128 stands for zero in the data rows.
Here are some points, each followed by its number:
[119 116 107 151 129 141 114  95 145 142 158 134  92 128 128 115 102 131
 126 104 158  97 129 128 118 175 133 122 149 140 120] 0
[ 97 121 102 123 158 118 154 104 101 130 114 107 123 118  84 108 110 139
 105 124 120 123 150 157 105 117 136 116 143 144 116] 1
[120 140 140 138  97  85 144 157 131 144 110 124 123 150 143 139 149 121
  72 159 131 119 111 147 124 119 176 140 131 128 115] 2
[131 240 164 185  98 133  99  96 179  92 142  71 178 155 185 145 173 125
 134 176 124 100 161 123  37 115  72 136  79  48 144] 3
[110 106  96 122 144 147 144 110 125 147 118 120 166 177 114 140 115 202
  84 122 128  86 128 174 141  85 184 137 177 177 101] 4
[109 105  86 136 137 159 125 110 135 124 115 117 147 156 124  98 118 149
  98 139 138 114 103 142 118  96 185 138 141 133 117] 5
[132 151 165 117 119  86 148 131 108 151 152 151  81  98 104 140 116 138
 132 134 120 104 155 122 161 174  97 109 138 145 143] 6
[141 241 164 174 100 132  99  96 178  92 140  65 175 155 192 146 180 126
 145 179 129 113 159 117  38 110  68 132  78  40 148] 7
[155  94 150 101 130 138 108 129 115 105 135 166 126 105 133 119 139  96
 175 113 134 189 108 123 172 111 106 162 100 119 136] 8
[149 169 187 151 119 118 142 122 153  99 109 141 126 106 164 143 112 130
 142 121 114 148 122 182 107  92  98 152 141 106 157] 9
[ 97 125 111 130 152 102 160 101 107 140 124 107 117 116  86 113 108 148
 103 128 115 115 153 166 101 122 151 120 155 139 118] 10
[112 125 126 126 111  91 133 151 122 153 112 129 127 152 131 137 156 124
  76 154 133 125 108 143 129 130 174 134 131 143 111] 11
[117 146 134 133 109 146 183 101 147 120 175 109 101  73 119 109  92 127
 159 125 101 106 157 115 137 150 128 101 125 100 140] 12
[123 114 134  91 155 120 122 129  80 133 112 150 149 142 112 143 128 164
 127 144 124 140 128 155 132  83 110 145 128 146 153] 13
[117 139 137 140 107  91 138 150 127 149 121 132 124 154 139 148 152 135
  76 161 146 112 109 142 123 132 160 135 128 142 129] 14
[143 120 123 117 126 138  92 156 135 114 104 172 136 129 156 159 131  90
 163 125 137 143 115  66 152 142  93 128 106 131 152] 15
[137 121 129 148 144 175  82  87 140 117 158 107 136 165 150 103 129 132
 139 148 157 119 149 128 107 123 136 138 100 114 119] 16
[142 127 159 161  86 101 148 154 163 119 147 155 106 106 152 147 123 104
 113  98 124 135 121 122 158 164 121 122 148 156 109] 17
[107 127 125 122 108  82 133 159 108 154 106 121 130 156 128 134 149 130
  74 158 133 117 110 140 132 124 172 131 132 147 108] 18
[125  98  96  98 133 174 146 137 131 118 155 146 156 104 117 132 117 125
 154  93 109 144 116  88 176 141 135 108 118 127 147] 19
[119 176 122 141 132 148 145  90 132  57  70 139 146  39  97 106  99  75
 157 126  87 151 165  87  96  85  85 106 110  71 173] 20
[117 133 100 113 138 157 135 125 119 110 135 146 126  89 107 118 112 123
 162  99 113 116 129  77 143 169 100  95 130 132 148] 21
[168  91 150 116 132 140 107 130 126 112 141 167 108  97 142 129 132  92
 178 103 144 191 105 128 176 128 102 156 104 132 137] 22
[116 128 113 137 119 154 154 138 153 149 152 124 126 119 134 141  98 140
 133 111 123 112 109 121 118 144 122 104 153 130 152] 23
[111 109  93 122 155 153 137 108 127 156 120 116 173 192 110 140 105 206
  84 126 129  82 129 163 131  85 180 134 169 170 132] 24
[117 176 116 138 129 127 126 111 103 118 112 126 144  91  73 118 132 104
 143 113 104 127 144 127  89 163 107 103 135  94 121] 25
[148  97 123 116 125 155 159 131 149 102 124 130 133  98 128  98 127 113
 160 102 111 157 106 117 166  96 147 145 128 117 131] 26
[145 138 121 162 110 149 131 114 174 116 164 113  96 105 154 111 128 104
 154  99 138 121 121 113 126 186 137 109 135 118 117] 27
New points follow, each followed by the numbers of its three nearest points above, nearest first.
[163  81 111 133 148 130  79  98 120 141 130 140 121 159  97 126 132 129
 140  84 170 146 147  98 157 137 126 137 118 162 100] -> 0 16 22
[152  84 129 115 112 152 154 134 158  90 130 136 131  93 143 101 127 109
 157 101 105 162 104 114 177  95 148 149 127 119 125] -> 26 8 19
[132 133 165 119 114  89 180 145 115 159 165 148  66  84 107 139 104 149
 135 129 112 111 145 148 172 162 120 103 154 159 132] -> 6 17 12
[140 115 110 108 139 140 105 143 122 121 110 174 129 128 141 149 129 115
 165 128 143 140 111  66 156 141  81 130 104 134 158] -> 15 21 8
[125 134 134 150 112 152  79 122 135 104 180 131 162 166 152 126 134 113
 105 124 147 101 165 105 126 158 107 128  85 137  89] -> 16 0 27
[145 121 127 108 122 136  96 163 128 107 102 167 139 119 155 154 139 102
 179 143 129 151 120  52 160 132  70 131  98 123 168] -> 15 8 22
[152 170 182 196  81 119 122 111 202  82 122 101 137 137 194 122 129  88
 142 161 117 127 146 133  92  79 130 148 122  84 101] -> 9 3 7
[141  99 119 133 124 169 116 100 165 136 200 110 140 154 176 113 134 133
 127 128 163 113 138 115 143 140 128 145  92 127 111] -> 16 0 27
[141 110 113 108 140 130  90 147 120 117  99 171 128 127 140 148 133  98
 167 125 149 146 114  57 153 146  81 129 101 134 148] -> 15 8 22
[108 116 103  96 129 178 182 137 137 119 176 121 171 116 135 136 118 178
 134 130 101 100 140  99 171 113 129 117 114 139 158] -> 19 23 21
[124 143 130 152 117 123 137 155 152 123 102 107 130 110 128 139 115 100
 114 109 110 130 114 132  83 119 123 107 147 112 120] -> 23 25 2
[143 114 111 101 137 142  98 159 122 113  97 172 142 125 140 158 138  99
 176 116 140 154 107  48 157 138  75 126 104 129 164] -> 15 8 21
[142 100 110 111 123 152 160 132 144 102 116 128 138  96 121 100 129 106
 154 101 102 155 107 112 161  94 148 145 127 104 133] -> 26 19 8
[114 196 120 135 122 114 130 124 114 111 111 128 145  95  86 121 134 102
 140 112 100 121 150 114  90 162  96 106 134  96 121] -> 25 21 1
[133 140 167 117 116  84 161 139 115 156 154 151  75  90 106 138 108 140
 135 136 110 115 148 144 168 166 118 112 151 152 127] -> 6 17 12
[145 105 115 111 126 138 104 159 130 119 113 179 123 121 143 149 132  92
 169 113 144 154 115  62 173 149  90 119 103 140 146] -> 15 22 8
[143 107 111 106 135 140  97 152 123 113 104 175 135 122 143 153 132  98
 168 124 145 147 112  56 158 140  79 128 101 133 160] -> 15 8 22
[149  97 127 111 120 147 164 136 144  97 115 136 130  93 126 105 134 110
 159 100  95 161 106 113 169 108 144 148 129 110 128] -> 26 19 8
[133 134 164 113 116  87 161 149 116 152 151 156  84  87 111 142 115 133
 135 127 105 125 135 147 178 162 116 119 151 152 128] -> 6 17 23
